One turning vector, and how many ticks it has turned:
The counts run from 0 to 731.
[ 79 116 108 128  93 155 177 130 143 165 158 133 108 104  93 136 137 138
 153 113 136  61 139 128 142 138 124 147 141 170  71 103 146 132 139 132
 154 155 102  96 165 143  97 129 114 149 174 148 130] => 15
[131 104  84 139 151 144 122 114 129 181 159 127 109  96 128 153  86 133
 156 124 122 104 109 140 121 138 118 170 119 169  58 102 144  86 150 111
 134 119 144  97 106 162 157  84 163 136 178 131 129] => 279
[117 102 111 123 138 148 172 121 138 200 151 122 121  90 126 160  99 109
 178 111 125  88 120 131 130 122 130 151 179 151  75  91 143 107 134 101
 149 120 120 111 160 125 125 130 140 171 172 131 136] => 346
[122 107  74 110 109 148 140 136 143 190 140  93 132 101 122 117  91 125
 167 115 133  93 119 125 118 111 107 126 157 190  70  76 154 114 154 134
 132 121 117 101 172 141 123 137 133 153 172 136 128] => 499
[125  97  78 134 139 170 133 138 145 172 142 147 116  79 128 149 122 141
 145 148 117 105 117 153 151 151 133 186 149 147  60 118 131 134 130 140
 149 116 122 122  96 154 124  80 122 133 181 143 114] => 358
[ 99 125 103 123 128 133 125 132 144 169 178 134 109 119 101 135  98 125
 152 109 139  97 116 117 118 147 111 127 122 195  71  97 166  59 157 122
 116 123 131  90 147 171 143 111 159 107 162 114 134] => 1
[125  94  68 108 101 172 144 166 147 172 140 146 118  99 111 105 125 152
 125 105 142  87 127 137 141 141 119 148 143 179  86 104 138 155 150 131
 145 127 116  95 147 148  72 140 102 136 169 143 103] => 297
[128 102 100 124 115 153 147 147 152 181 150 161 114 133  96 134 101 133
 131  76 139 105 126 143 126 133 128 154 132 165  87 109 123  91 152  82
 147 112 129  79 145 156  77 158 143 151 151 115 102] => 463
[ 97  92  80 123 106 160 123 152 158 160 169 108 136  77 105 146 122 122
 179 151 121 121 113 135 133 157 129 137 163 172  58 109 131  82 124 149
 137 101 127 128 123 164 136 101 108 111 168 109 108] => 446
[ 77  98 125 128  91 144 173 124 139 169 163 116 119  90  94 143 128 124
 155 104 122  64 137 136 144 144 139 111 157 159  64 102 138 109 143 111
 153 141 121  96 174 147  96 149 126 142 164 132 123] => 135
[ 85 123 104 130 121 146 145 145 154 152 176 154  90  90  93 144 115 134
 139 124 135  91 119 118 158 174 134 137 145 160  66 110 160  74 137 166
 134 126 126 109 129 149 127  82 129 106 175 117 136] => 607
[ 99 102 100 129 128 149 132 138 147 160 171 140 103  77 109 155 106 135
 138 139 130  93 135 110 145 164 139 137 148 155  56 108 153  82 130 163
 144 127 129 121 112 134 132  82 127 119 179 120 138] => 606
[128 107  97 129 120 161 134 107 141 176 167 121 127  95 149 166  88 142
 167 138 119 111 118 125 100 147 133 176 122 138  46 122 113  67 128 104
 159 107 130  99 136 145 136 127 141 163 183 131 108] => 192
[ 70 116  92 108  94 150 164 118 153 171 166 132 124 118 106 133 124 138
 173 109 125  74 139 121 138 138 116 160 160 179  79  96 143 129 127 126
 140 155 102 110 171 135 121 126 113 148 173 124 131] => 14
[146 117 115 127 118 142 171 149 132 180 139 129 113 111  99 140 108 141
 128  97 138  91 125 131 120 133 133 147 120 152  66 107 128  91 147 111
 158 114 123  67 152 158  68 166 149 176 161 136 103] => 589
[135 108  85 134 132 167 128 171 145 162 152 151 102  94  97 128 126 139
 125 126 136 113 103 165 157 156 127 163 128 168  75 116 148 115 156 145
 145  97 130 100 100 197  97  96 134 112 177 134 107] => 363
[101 112 103 122 101 159 165 122 135 182 126 131 116 114 104 137 135 133
 161 101 125  86 113 167 155 132 139 163 159 134  79 122 122 137 137  99
 169 123 103  95 171 191  91 158 120 159 177 143 105] => 629
[ 95  91  67 113  83 156 116 133 141 166 147 121 129  93 136 115 118 156
 148 118 119  87 121 156 132 145 116 160 136 178  62 107 123 152 148 117
 146 144 131  98 147 176 117 125 107 119 179 143 102] => 291
[130 129 116 151 147 142 176 132 134 186 145 152 100 133  84 154 130 126
 146 104 137  97 101 145 149 127 134 175 121 145  76 119 144  96 142 109
 152 125 102  87 123 190 106 124 165 154 172 134 124] => 555
[ 87  86  71 101  84 157 114 156 163 172 154 119 139  88 117 130 110 133
 156 120 118 116 127 130 137 147 121 128 167 183  68  92 131 112 118 137
 146 103 131 125 129 135 112 124 100 123 153 111 108] => 46
[ 83 108 110 117  76 160 151 160 144 155 185 126 131 109  77 135 131 126
 164 116 131  86 127 135 126 163 125 121 147 177  85 110 126  85 143 106
 138 129 121  99 183 162  97 150 116 125 147 123 104] => 661
[112 117  74 131 112 153 123 143 148 162 135 156  94 105 119 136 116 146
 130 121 115 120 100 152 161 154 139 167 120 131  52 130 128 107 125 151
 169 102 121 107  90 190  93 107 127 129 183 125 100] => 237
[104 105  80 102 110 168 152 131 153 181 138 174 108 113 130 126 114 158
 139  97 137  95 130 134 157 132 135 186 146 148  79 111 134 155 133 116
 165 148 108  98 138 135  88 126 109 150 193 137 113] => 18
[104 107  63 114  89 145 126 154 155 176 126 141 110 121 112 106 114 148
 118  86 129  99 126 152 147 121 119 145 130 180  69 101 134 138 138 138
 162 129 112  92 117 169  69 143 117 133 169 131 104] => 703
[116  82  73 128 129 146 118 147 153 177 162 130 124 100 104 120 104 136
 136 116 126  89 124 137 130 131 102 156 138 205  76  81 154 133 163 132
 128 132 129 101 106 141 122  92 131 120 163 131 124] => 86
[145 132 126 145 132 161 171 141 132 167 159 123 104 100  99 158 118 127
 149 134 136  94 107 126 124 158 137 153 114 130  62 123 130  57 137 114
 151 109 125  83 156 169  98 149 155 165 170 139 107] => 189
[128 113  84 129 135 149 124 124 157 173 155 159 103 108 138 153  83 158
 128 105 120 116 116 119 125 144 133 177 107 151  56 113 131  75 134 130
 158 118 131  92  94 137 124 106 147 135 178 123 117] => 398
[ 83 100  93 131  93 149 147 147 137 152 163  97 141  90  77 132 147 120
 155 141 129  81 133 144 144 145 116 130 133 188  63  96 140 115 142 137
 139 132 115 114 147 185 106 121 119 121 156 123 105] => 168
[134 119  82 118 146 164 128 120 135 186 157 119 109  90 139 144  79 137
 155 131 130 108 103 127 118 147 127 159 146 159  60 105 155  90 152 134
 123 107 128 107 148 148 156 102 154 139 193 132 132] => 685
[108  96  83 103 108 147 133 125 141 197 132 128 123 118 137 121  99 130
 158  79 119 102 111 161 136 115 132 146 170 166  84  91 140 135 145  90
 148 113 129  99 162 163 116 152 137 152 173 130 122] => 624
[135  91 114 129 121 146 162 161 146 185 147 154 108 114  92 141 108 136
 119  81 131  94 131 146 137 126 140 144 134 156  80  99 132 100 139 101
 169 116 128  87 113 141  57 150 135 160 152 118 103] => 57
[141 131  94 129 136 152 154 125 135 183 145  98 121  86 112 154  99 130
 156 137 128 114 105 114 119 130 126 142 137 149  41  94 131  61 114 143
 140  98 113 109 134 136 129 135 149 175 180 127 123] => 313
[ 85 130  88 127 111 155 134 130 133 159 169 100 130 100  94 145 137 125
 174 156 127 103 103 135 135 160 121 152 129 171  61 117 138  93 138 135
 131 130 113 111 145 200 152  98 131 119 172 131 111] => 567
